A single turn carries every row of the set below to another of its rows. Some are shown first; where does it send the rows asked next?
tilo: [  6  -4 -31 -33 -36 -21   8 -22   1  33 -19  -6   4]
lozit: [ 20  28 -20 -46 -23   9  16 -32  13   6 -22 -48 -10]
kunal: [-10  -2 -30 -22 -21 -17  12 -28  18  24  -7   6 -18]
sudi: [ 26  27  -4 -40 -23  37   1 -31   7   9  -6 -33 -20]
lere: [ -6  13 -37 -46 -36   4   7 -33  16  31  -3  -3   0]
tor: [ 30 -17 -18 -26 -21  17   2 -14 -31  -2  -6 -30  -4]
Sigi: [ 26 -25  11 -25 -24  19   5 -36 -11   8  14  -6 -14]
Gobun: [ -7   5 -20 -31 -24  -6  13 -31  12  36  -7   7 -20]
Dur: [ 14  22  -7 -54  -6  22  18 -44  15   5   1 -37 -26]
pud: [  9  23 -12 -41  -1  15  13 -33  18 -10  -3 -42 -29]
pil: [  6  -3 -46 -25 -34  -8   7 -14 -12  23 -21  -7  -9]
Pufeb: [ 20 -29   7 -16 -11   8  -4 -25 -14  -5  10 -10 -12]
nep: [ 14  12   2 -18 -14   7   8 -10  33  -6 -20  -9 -25]
tani: [  9  -7  13 -39  16  -4  12  -6  10  -3  -7  -8  -8]
Bog: [ 21 -17   5 -34 -14  11  -9 -19 -23  26   5  -2  -2]
zub: [ 17  25 -36 -41 -16  16  12 -21  -6   2 -19 -45 -17]
feka: [ 39 -18   7 -30 -23   5  -1 -19 -21   7  -8 -24   1]
Rul: [ -4 -14 -11 -38 -21  -7  14 -13  34 -12   3  -2  -1]

Pufeb -> kunal
tor -> pil
Now find these:
Sigi -> Gobun
lere -> sudi
lozit -> feka
nep -> tani

A single turn carries every row of the set below to another of its rows. Some are shown first; where does it send the rows asked next?
fulon: [-20  14   3  13  -7  14   0 -11  -5  -7  -8 -10   1 -11  35  13  16 -21
  21]
Vin: [ -1   3 -11  25  -8   5  24  12 -19  10  10   4 -19   2 -33   0  -2   8
 -19]
duvun: [ 19  11 -15 -12  -9  -3   3 -16  -4  30 -15   6  21 -12   9  24   2 -12
   5]
terig: [ -3 -30  12  23  -1   2  -1  24 -15   6  -6  -4  -3   1  18 -15  25 -31
  -6]
Nolal: [ -6   2   4  14 -12  17   2 -19  -9  -2  -4  -9  -1  -2  31  22  17 -26
  21]
mokar: [ -5   2   4  23 -24   3  16   9  -7  -3  29   2 -18   0 -16 -12 -13   6
 -16]
Lim: [-32 -11   0   3   7  -3  -4   3  -5  -7  19  -6 -23   3   9 -25  -2  10
 -23]
nir: [-21 -24  -5   0  -2   5  -6  -5  -2  -6  26  -5 -24  22  -3 -17  -2   6
 -20]
gukef: [ 22  38   1 -20   8 -13 -12  13  -9   8   9 -21  -4   9 -17   2  -2 -17
   2]
riza: [-20 -26  -2   0  -4   9  -4  -3  -1  -4  26  -5 -27  21  -2 -13  -6  -3
 -19]
bim: [  0 -18  -7   1  24   7 -20  11  -3  23 -25  -7  26  10   0  -9  17 -14
 -10]
lemo: [  3  13 -20  -5  12  -2  -2  -3  -2  40 -25  -5  25 -15   4  12   6  -7
 -12]
pedan: [ -2  14 -26 -10  12   4  -8   0   9  34 -25  -5  27  -7  -3   9   4  -4
  -9]
viz: [-13 -27   0  13   0  13 -14  29   1  -5  -4  -2   0  16   7 -20  22 -26
   1]
gel: [-11   8  -8  15  -7   4   6 -22 -13  -5  -9  -4  -6   1  33  15   7 -20
  30]
tuv: [-18  10 -16   9  -6  12  -3 -16  -2 -12  -8  -2  -3  11  25  10   4 -17
  33]
Kase: [ -7 -31   5   8  -3  -2   5 -13 -18   3  27  -7 -27  13   3  -7   2  -1
 -24]
Musun: [  8 -24  -6   3  21   5 -17   5  -7  25 -23  -6  25  12  -1  -3  19 -18
 -10]
Vupu: [-19 -18  10  11   4 -10   8  -4 -20   4  20  -7 -25  -5  16 -17   2   3
 -28]
Mabag: [ -7   7 -15  21  -5   8  21  15 -13   5   9   3 -18   6 -36  -3  -4  11
 -18]
zogu: [ -9 -31   8   9  -5   0   7 -11 -17   7  27  -6 -30  10   6  -8  -3  -9
 -23]
pipok: [  0  22 -23 -20  -3   2  -8  -5  12  18 -18   8  25 -10   6  12  -2  -4
   9]
tozol: [  1 -37   4  18  -5  11  -8  20  -8   2  -1  -2  -3  17   7 -12  24 -32
  -1]
buti: [ 21  41   3 -18   9 -18 -10  14 -11   9   8 -21  -5   4 -13   1  -2 -18
   0]
fisu: [-21  15 -10  12  -4   5   1 -15  -7 -10 -11  -4  -3   0  33   9   5 -16
  29]
zadir: [  6 -21   0   6  23   1 -13   8 -12  28 -26  -8  24   3   5  -5  20 -18
 -13]
Guz: [ -6   3   5  24 -24   1  16  10 -10  -1  28   2 -19  -3 -14 -12 -13   6
 -16]
Luvo: [  5  23 -15 -13  -3  -7   1  -6   0  25 -20   6  23 -23  16  15   1  -7
   5]
Vok: [-15 -21   6  17   3   5  -8  33  -6  -2  -9  -3   0   1  18 -25  23 -26
  -3]
Zim: [-34 -12   2   2   4   3  -3   7  -2  -7  20  -6 -25   5   8 -23  -7   2
 -23]
gasa: [-23 -16  12   9   2  -8   8   0 -18   3  20  -7 -29  -7  16 -17  -4  -3
 -27]
fedug: [ 32  39  -2 -19   6 -14  -6  14  -9  16   4 -18  -5   8  -5  -1   0 -14
  -2]
goz: [-12  12 -13  22  -3   5  21  20 -15   6   6   3 -17  -1 -31  -8  -4  14
 -19]
rarog: [ 14  12 -24 -18 -10   6  -7 -13   8  23 -13   9  21   1  -1  22   0 -10
   9]
kuzig: [-24  13  -6   7  -8  22  -9  -9   6 -13  -7  -8   3   1  26  11  13 -18
  25]
sames: [ 33  39  -3 -20   6 -12  -6  13  -8  14   4 -16  -5  11  -8   0  -1 -14
  -1]
rif: [ 14   4 -21  -4   7   2  -1  -9  -2  43 -21  -5  24  -7  -3  19   7 -11
 -11]
Kidad: [ 26  36   2 -19   6 -15  -9  10 -12  11  11 -20  -5  10 -17   5  -1 -19
   2]
tetu: [ -9   4 -13  12 -10  10   1 -24  -7  -8  -5  -2  -5  12  25  17   6 -22
  32]
bazu: [ 30  40  -3 -20   6 -13  -7  15  -7  14   3 -16  -4   9  -6  -1  -1 -14
  -2]
tepul: [ -1 -15  -3   2  25   4 -17  13  -7  24 -28  -9  26   2   5 -11  19 -13
 -10]
Lika: [ -8   5   4  23 -23   1  17  11  -7  -3  27   2 -19  -3 -13 -15 -13   8
 -17]
sifo: [ -7  10 -10  25  -5   1  26  16 -21   9   6   2 -19  -5 -27  -3  -3  11
 -21]
Fezes: [  9   6 -27  -9   7   8  -9  -6   7  38 -21  -4  25   2  -9  16   5  -8
  -7]
fafad: [ -7   5   3  22 -23   4  15  12  -5  -4  29   2 -18  -1 -16 -15 -13   7
 -15]
Nobo: [ 34  38  -3 -19   7 -12  -6  12  -8  15   4 -17  -4  10  -7   0   0 -15
  -2]
Padad: [-10   1  -5   8 -14  24  -7 -19   2  -8  -2  -8   1  10  21  20  14 -22
  25]
posep: [ 25  38   4 -17   7 -18  -7  11 -15  12   9 -21  -6   5 -12   4   0 -19
  -1]

viz -> tozol
pedan -> Fezes
bazu -> sames
Now find these:
Luvo -> pipok
riza -> zogu
Mabag -> Vin
Lim -> nir
buti -> gukef
gel -> fisu
Padad -> Nolal
Musun -> zadir

